In the data rows, zero lies at 4.5, halfway between 4 and 5.
Some points, one per row:
[6 5 3 1 5 4 3 1 1 5 4 5 6 4 5 5 6 5 5 5 4 5 7 6 6 4 6 4 6 3]
[3 2 5 6 5 4 3 6 7 5 6 3 5 4 4 5 6 8 4 4 3 1 4 1 5 3 5 6 3 6]
[5 0 5 8 5 4 4 5 6 5 4 4 4 5 6 6 4 4 6 6 3 2 4 2 5 2 7 6 3 8]
[6 2 2 6 5 6 5 3 5 4 8 1 5 4 4 5 8 5 3 8 4 3 6 4 5 4 6 6 3 7]
[3 0 3 3 5 4 2 7 5 4 4 6 4 3 6 5 4 7 5 3 4 2 3 1 7 5 5 7 5 8]
[2 9 8 4 5 4 6 4 4 5 5 6 3 5 4 3 8 0 0 4 4 9 7 6 2 6 6 0 7 0]
[6 3 4 3 4 5 5 7 6 4 3 4 5 4 5 5 3 5 5 4 5 2 1 0 1 4 6 6 3 9]
[6 4 4 2 6 1 3 4 5 5 4 5 3 5 5 5 5 3 3 5 3 2 5 7 8 3 3 9 3 3]
[3 9 6 4 6 2 7 3 3 3 3 5 3 5 5 4 4 1 4 4 5 9 5 5 5 7 3 3 6 0]
[5 2 5 7 3 4 4 7 8 5 6 6 6 4 6 6 4 8 6 5 5 1 4 3 3 4 5 7 5 7]
[6 1 2 3 4 4 3 5 8 5 5 5 4 5 5 5 5 6 7 4 3 2 4 3 6 4 5 8 4 5]
[6 7 2 6 7 4 5 4 4 5 5 3 3 5 3 4 6 3 6 5 4 6 6 7 4 4 2 7 4 1]
[4 2 2 6 5 4 2 5 6 5 5 4 5 3 5 5 5 4 6 3 1 1 6 3 7 5 3 5 4 5]
[3 1 5 6 3 5 3 5 6 5 5 5 4 4 4 5 7 4 6 4 4 2 3 1 7 6 3 6 3 5]
[4 0 4 6 5 4 4 7 7 7 5 4 5 3 5 5 5 9 5 3 4 2 3 2 5 3 6 5 3 8]
[4 4 4 4 1 6 5 8 5 6 7 3 6 5 6 6 2 7 4 5 6 3 1 3 1 2 5 4 3 9]
[5 2 3 6 6 4 3 4 6 5 6 3 4 5 4 6 6 7 5 5 3 2 5 5 7 4 4 6 3 5]
[3 1 3 6 5 5 4 6 6 5 6 5 4 4 7 5 3 9 6 4 5 1 1 0 7 5 8 6 4 7]
[3 9 5 4 5 3 6 3 1 4 4 3 5 5 3 4 7 4 4 6 6 9 5 5 4 7 3 2 4 0]
[6 8 5 4 4 4 4 4 3 4 5 5 5 3 4 6 6 4 4 5 5 5 5 8 6 3 3 7 4 0]
[4 9 6 1 5 4 5 4 1 4 3 7 4 3 4 3 5 0 2 5 6 9 8 8 4 8 5 0 8 0]
[4 0 3 7 4 5 4 5 5 5 5 4 3 6 5 4 4 6 6 6 4 2 4 3 7 2 5 6 1 5]
[4 2 3 8 5 4 3 4 6 5 5 4 5 5 5 3 6 4 5 5 3 0 4 3 4 4 5 7 2 6]
[1 9 9 2 5 4 7 3 1 3 4 6 3 4 3 2 2 0 3 3 5 9 9 6 3 8 7 0 9 0]
[2 9 7 4 4 5 8 3 3 5 3 6 5 6 5 3 7 0 3 5 7 8 6 8 3 9 6 0 7 0]
[6 4 3 6 6 5 7 3 6 4 6 2 5 6 4 4 8 5 2 4 5 3 6 6 2 7 1 5 3 1]
[4 8 7 0 6 4 6 4 1 4 3 7 4 6 3 4 5 0 2 6 5 9 6 7 4 7 5 0 9 0]
[5 3 3 7 5 2 3 3 6 5 5 6 4 4 5 6 5 5 5 5 3 2 6 4 7 4 5 5 2 5]
[4 9 6 1 5 4 6 5 2 3 3 6 3 3 2 4 5 2 6 5 3 9 5 6 3 7 4 2 8 1]
[4 1 5 4 3 4 4 7 4 4 5 3 6 5 6 6 2 6 5 4 3 3 2 4 1 1 7 4 3 9]
[4 4 3 4 6 3 1 3 6 6 5 3 5 4 4 5 6 6 6 5 2 2 5 6 7 4 4 7 4 2]
[4 1 4 4 5 6 3 5 6 5 6 8 5 4 6 7 4 8 4 4 2 2 2 2 5 3 6 7 5 6]
[4 2 5 3 1 4 4 8 6 5 6 5 6 6 5 5 3 9 5 2 4 1 0 2 2 3 6 5 4 9]
[4 0 3 9 6 5 4 3 5 7 6 3 4 2 5 5 7 4 6 7 4 3 5 4 5 2 7 6 2 5]
[4 1 3 6 5 5 2 5 6 6 5 4 6 4 4 3 4 5 6 4 3 3 5 3 7 4 6 6 2 7]
[6 3 4 4 0 5 4 5 8 7 6 3 7 5 3 5 0 9 6 4 5 1 0 5 2 3 8 5 5 9]
[6 9 6 6 7 5 7 5 3 4 4 4 4 6 4 3 4 4 2 3 5 9 7 5 4 7 4 3 5 0]
[5 3 3 5 4 4 3 5 6 4 7 3 5 4 5 5 4 5 6 5 3 1 5 4 7 4 4 5 3 3]
[5 7 3 3 5 6 5 2 1 4 5 4 3 6 4 5 4 2 6 6 4 7 6 7 4 5 1 4 6 4]
[6 6 6 4 4 5 6 3 4 4 4 3 4 5 2 5 5 5 6 6 5 4 5 8 5 5 2 7 4 4]
[5 9 5 4 5 4 7 4 1 4 3 4 4 5 3 4 4 1 6 6 6 9 5 6 5 6 2 2 5 0]
[2 1 5 6 4 5 5 4 6 4 5 4 5 4 6 4 5 8 5 4 4 3 3 0 5 5 6 7 2 8]
[3 9 6 3 6 4 8 4 2 3 5 5 4 5 3 3 7 1 3 5 5 9 6 8 4 8 6 0 6 0]
[5 3 5 5 5 3 3 3 5 4 6 2 4 5 4 5 6 4 5 5 3 3 7 6 7 4 4 7 2 0]
[4 1 4 7 4 6 3 4 6 3 5 4 4 5 4 5 6 5 5 7 2 2 4 2 7 5 5 6 3 5]
[4 1 2 9 5 6 3 6 7 6 5 5 4 2 7 5 6 8 4 6 3 2 4 3 6 4 6 4 3 7]
[4 4 4 5 0 4 4 5 8 7 5 3 6 4 5 4 0 9 6 3 6 4 0 7 4 2 7 4 3 9]
[3 0 2 7 5 6 5 7 8 5 5 6 5 4 5 5 4 8 5 3 4 1 3 1 5 2 5 6 4 7]
[2 9 6 0 5 5 5 3 2 5 2 7 3 5 3 1 4 0 2 5 5 9 7 9 2 9 5 0 9 0]
[3 9 7 2 6 3 8 4 3 5 5 5 5 5 4 3 6 0 1 5 5 9 6 7 3 6 5 0 7 0]
Here are 12 more points, each followed by its number:
[3 9 7 3 5 5 8 4 3 3 4 6 2 4 5 3 7 0 2 7 5 9 7 7 3 9 5 0 8 0] 0
[4 0 4 6 5 5 4 6 5 7 4 3 4 5 4 7 4 7 6 6 3 2 4 0 5 5 6 6 3 6] 1
[2 4 4 5 5 4 2 4 3 4 6 3 4 4 4 5 6 4 5 5 4 4 5 4 7 3 2 8 4 5] 2
[2 0 3 6 4 4 3 7 5 4 6 5 5 4 8 5 6 9 6 4 6 2 0 1 5 3 6 6 4 8] 3
[4 0 2 8 4 6 5 6 7 5 4 3 5 4 6 4 5 7 4 7 5 1 2 3 4 2 4 5 0 7] 4
[4 3 6 4 4 5 7 4 9 4 7 8 7 4 5 7 3 9 5 2 5 1 0 4 4 3 5 6 4 9] 5
[6 0 2 8 6 6 6 5 5 5 6 2 4 4 6 5 6 5 5 5 5 3 3 3 5 4 5 6 2 9] 6
[6 4 4 4 1 4 4 4 8 5 5 5 5 5 4 5 1 9 6 3 4 3 0 5 3 2 6 7 4 9] 7
[7 0 2 3 4 4 6 5 8 5 5 7 5 2 4 8 4 9 3 4 4 2 1 2 3 3 5 6 6 7] 8
[3 9 8 1 5 5 6 6 1 3 3 7 4 5 2 2 6 0 1 5 4 9 9 6 3 9 6 0 9 0] 9
[4 1 3 8 6 4 4 4 7 5 5 2 4 5 5 4 7 3 6 5 3 1 5 4 7 3 4 6 2 6] 10
[6 6 4 2 7 4 6 3 1 4 5 6 3 5 4 4 5 1 5 5 4 8 5 6 5 5 2 6 5 1] 11
Which two of these numbered points are nearest to each point below, ignoring the 3 directions in which the first points spread most? Their numbers follow each, nearest first.
[6 4 6 4 4 6 5 5 8 4 5 7 7 3 6 7 3 9 4 2 6 2 0 2 3 2 7 6 4 9] > 5 7
[3 9 6 0 4 5 6 3 1 3 3 7 5 4 4 4 5 0 2 5 5 9 8 6 3 7 6 0 9 0] > 9 0
[4 3 5 7 4 4 4 7 6 4 6 5 6 4 5 7 5 9 6 3 6 3 2 2 5 4 6 5 4 6] > 3 7
[2 9 9 1 6 6 8 3 1 4 1 6 5 5 2 4 4 0 4 5 5 9 7 7 3 8 5 0 9 0] > 1 9
[5 1 2 7 4 5 5 7 6 4 6 3 5 4 6 3 4 8 5 4 6 2 1 3 4 3 6 6 2 9] > 6 4
[5 0 2 8 5 7 6 7 7 6 4 4 5 2 5 4 4 6 5 3 5 4 3 2 4 3 5 6 2 7] > 6 4
[5 2 5 4 3 5 5 7 8 5 4 4 6 6 6 4 5 5 5 2 5 1 1 3 1 4 5 4 3 9] > 10 0
[5 3 5 4 0 5 3 4 8 6 4 6 6 3 5 4 1 9 5 2 5 2 0 6 1 3 7 7 4 9] > 7 0
[5 9 6 1 6 6 7 3 0 3 4 6 3 5 4 5 4 1 5 3 4 9 7 6 4 6 4 0 9 1] > 11 7
[5 9 7 3 6 5 5 3 0 4 3 6 3 3 3 3 4 1 4 6 5 9 7 6 3 9 3 1 8 0] > 1 9
[4 9 7 2 6 5 4 4 1 3 3 5 3 3 3 3 5 0 4 5 5 9 7 6 4 7 2 3 9 2] > 2 9
[7 4 4 5 0 5 4 4 9 8 7 7 9 9 4 3 0 9 7 4 5 4 0 5 1 2 6 6 3 9] > 7 10
[6 6 2 5 6 3 6 3 3 5 4 3 3 7 5 4 4 2 5 5 4 4 6 6 7 3 2 5 4 4] > 10 11
[4 2 5 4 1 5 4 5 9 6 3 5 6 5 4 7 2 9 5 2 6 2 1 4 2 2 5 5 4 9] > 7 10
[4 9 7 2 5 6 7 4 3 3 3 7 3 6 3 3 5 0 3 4 5 9 9 6 3 8 5 0 9 0] > 9 7
[5 3 3 5 0 6 5 4 7 6 6 4 7 6 5 5 2 5 5 3 5 1 0 6 2 3 6 6 3 9] > 10 7
[6 5 4 3 5 4 4 4 3 4 3 4 5 6 5 5 4 6 4 6 3 4 6 6 6 4 3 8 4 5] > 9 11
[4 9 4 1 6 4 3 4 3 3 5 5 5 6 3 4 5 2 4 4 4 8 6 5 6 5 4 6 7 1] > 2 9
[6 5 3 4 4 2 4 3 5 4 5 4 4 4 3 5 5 3 5 5 2 4 5 5 8 2 4 7 3 4] > 7 11
[5 2 5 9 5 5 3 3 5 6 7 3 4 5 4 5 6 4 6 6 5 2 6 5 5 3 4 6 1 4] > 10 0
[5 2 4 4 0 6 4 5 6 5 5 3 7 5 5 5 0 5 5 3 5 3 0 4 2 2 5 6 2 9] > 10 11
[3 8 4 2 5 4 4 4 2 5 5 5 2 6 2 5 5 1 5 4 4 8 6 7 7 5 4 5 5 2] > 2 11
[6 2 4 9 5 5 3 5 7 6 3 4 5 3 5 4 7 6 3 7 3 3 6 4 4 3 6 5 0 6] > 4 0
[5 6 3 6 5 5 3 1 5 4 3 3 3 4 3 4 5 3 3 5 4 5 5 8 6 3 3 6 4 2] > 7 10
[7 7 3 5 4 3 6 2 4 2 4 4 4 5 4 5 5 4 4 4 5 7 5 6 6 4 1 6 4 0] > 7 11
[6 4 3 5 4 5 5 2 4 3 6 4 4 4 3 5 7 4 3 5 4 0 4 7 5 5 3 6 4 2] > 0 9
[4 0 2 9 6 5 2 4 5 5 5 4 4 5 5 5 7 6 4 7 6 2 4 3 4 4 6 6 1 6] > 4 6
[6 5 2 6 5 3 4 3 4 5 4 3 3 6 4 4 4 4 7 5 4 2 5 7 6 4 4 5 2 2] > 10 7
[5 1 4 7 7 5 3 4 6 5 4 3 4 4 7 3 5 4 3 5 3 3 7 3 5 3 6 6 3 7] > 10 6
[3 0 3 6 5 6 4 7 6 5 4 4 5 4 6 5 5 7 6 2 6 2 1 1 5 3 6 6 2 8] > 3 10
[6 2 3 4 6 5 2 5 6 5 3 4 3 6 4 4 5 6 5 6 3 2 5 4 8 2 5 6 4 3] > 9 7
[5 3 4 3 0 4 3 4 8 6 7 5 7 5 5 5 2 9 6 4 6 2 0 7 2 0 5 5 3 9] > 7 0
[6 8 5 5 5 4 6 4 4 3 5 4 5 4 4 3 6 4 5 5 5 7 6 6 5 5 2 4 5 1] > 0 7
[4 0 4 8 5 5 5 6 4 6 5 5 5 3 6 4 4 7 5 4 4 2 2 3 3 5 5 6 2 7] > 6 4
[3 9 7 2 4 4 5 4 2 3 3 5 2 5 4 3 3 0 4 3 4 9 6 6 6 7 2 3 9 1] > 2 7
[5 2 4 4 3 6 5 7 5 7 3 4 6 5 4 5 1 6 5 4 5 1 0 2 2 2 6 6 3 9] > 1 10
[6 3 3 4 5 3 2 3 6 5 5 3 4 5 5 4 4 4 4 5 3 4 5 6 6 4 3 6 4 2] > 7 9
[4 2 3 7 5 4 5 6 6 5 5 3 4 2 5 3 3 8 4 4 4 3 0 0 4 3 5 5 2 8] > 4 6
[5 3 5 6 3 5 4 4 9 7 5 7 4 4 6 5 3 9 4 5 6 2 2 4 3 1 6 6 5 9] > 7 0
[4 1 4 7 6 4 2 5 6 5 5 4 4 5 7 5 5 4 5 5 3 2 5 3 8 5 5 5 1 4] > 10 0
[2 8 7 2 6 3 6 5 2 3 4 7 4 4 5 3 5 0 3 5 5 9 9 6 3 7 6 0 9 0] > 9 0
